One turn moves each row of this set onto another row. After a few examples, where does it send each row asked below?
Gak: [+0.92 +2.74 +0.76 -1.43 -4.04 +3.70 +4.07 -1.98 -0.25 +1.97 -0.68 -3.32 +0.67]
Sos: [+2.13 -0.65 +1.18 -0.34 -0.02 -3.99 +1.56 -2.95 +2.18 +0.54 -2.66 +3.88 -1.79]
ruve: [-0.76 -0.07 -2.93 -3.43 +1.61 +1.50 -3.24 -4.17 -3.05 -0.31 +1.58 -1.92 +0.37]
Bavuz: [-2.02 +0.67 -2.09 +3.64 -3.20 -2.01 +2.33 -1.45 -1.68 +2.53 -4.37 -3.70 +0.36]
kago: [-3.52 -3.25 -1.07 -1.23 +2.47 +1.33 -1.72 -3.67 +2.22 -1.21 -2.55 -2.04 +2.87]
mosu: [+3.36 +1.62 +0.88 -2.45 -0.98 +2.50 +5.38 -1.68 +2.51 +0.78 +0.24 -1.14 -1.99]
babo: [-3.88 +2.65 -3.21 +1.39 +2.90 +0.62 +1.66 -2.22 -0.51 -4.97 -0.93 -1.24 -4.07]
dukuz: [+0.14 +3.13 +0.40 +3.19 -2.49 -1.42 +0.87 +2.47 -1.38 +0.89 -4.16 -6.13 +0.80]
vot: [+4.74 -1.63 -0.65 +0.28 +2.81 -3.95 +1.54 -1.06 +2.72 +1.69 -0.35 -3.90 -1.77]
zeza: [-5.20 -0.21 +3.95 +3.23 -2.47 -2.67 +0.56 +0.37 -1.62 +0.27 -2.46 -3.03 -1.11]
nado: [-2.01 +3.48 -1.36 -0.14 +3.31 -0.54 -3.26 -1.55 -0.58 -1.70 +3.48 -5.49 -0.97]
Duris: [-2.86 -0.64 -1.38 +2.36 +3.12 -1.43 +2.31 -1.52 -0.97 -5.61 +1.69 -0.86 -3.90]
ronu: [-3.42 -4.41 +1.16 +1.05 +0.66 +0.74 -1.48 -1.39 +0.15 -3.16 -1.70 -2.83 +3.99]
deva: [+6.56 -1.28 +3.68 -1.32 +1.54 -0.20 -0.51 -0.66 +0.54 -1.90 -2.38 -3.60 +0.18]
mufi: [-0.05 +4.25 +1.31 -1.21 -4.14 +2.32 +4.14 -0.34 +0.75 +2.41 -0.47 -1.64 -0.25]
nud: [+5.59 +0.91 -2.18 +1.38 +1.19 -3.43 +2.77 -1.48 +3.04 -2.38 -3.04 -1.43 -1.98]
dovig: [+1.65 +5.70 +0.28 +2.58 -4.26 -1.48 -0.47 -1.96 -4.13 -1.89 -2.30 -2.07 -0.41]
vuvo: [-2.09 -0.42 +2.67 +1.65 -0.49 -0.32 +2.29 -0.71 -4.60 +2.89 -1.60 -3.85 -3.33]
geser: [+4.14 +2.83 +0.64 -2.59 -1.87 +1.43 +3.45 -2.49 +2.66 +1.33 +1.48 -1.45 -0.47]
noka: [+2.48 -0.16 +1.04 +1.18 +0.66 -5.95 -0.12 -4.12 +2.73 -3.04 +1.13 +0.49 -2.36]
lumim: [-1.63 +3.88 -0.50 -2.39 +2.31 +1.51 -0.08 +2.86 -0.80 -3.75 -1.61 +1.27 -3.81]
rem: [-1.48 +1.33 +1.93 +3.53 -4.43 -1.21 -1.40 -2.37 -2.59 -3.52 -3.27 -4.52 +2.02]
teseb: [-1.90 -1.39 -2.38 -2.61 +1.30 +3.94 +0.32 -2.08 -1.96 -3.42 -4.14 +0.71 -0.55]
vatuv: [-0.05 +1.69 -0.60 +1.58 +2.33 -2.45 -2.43 -1.45 -1.03 -5.02 +4.80 -3.92 -0.58]
kudo: [-3.75 +0.86 +1.67 +1.72 -0.71 -2.05 -1.83 +2.01 +2.34 -4.45 -1.98 +0.95 +3.07]
lisag: [-1.38 +3.15 +0.65 -3.82 +1.22 -0.32 -4.72 +1.89 +0.10 +0.30 +0.82 -0.19 +1.00]
fut: [-2.38 +2.91 +0.89 -0.68 +1.67 -0.31 -2.63 +2.00 +4.37 -3.93 -3.14 -0.18 +2.03]
Toset: [+3.45 -2.54 +2.98 +0.69 +2.98 -2.33 +1.13 -1.70 +1.56 -4.81 -0.36 -3.83 -3.23]

vuvo turns into deva
mosu turns into Gak
ronu turns into vatuv
Now find these:
noka turns into zeza
fut turns into babo
teseb turns into ruve
nud turns into Bavuz

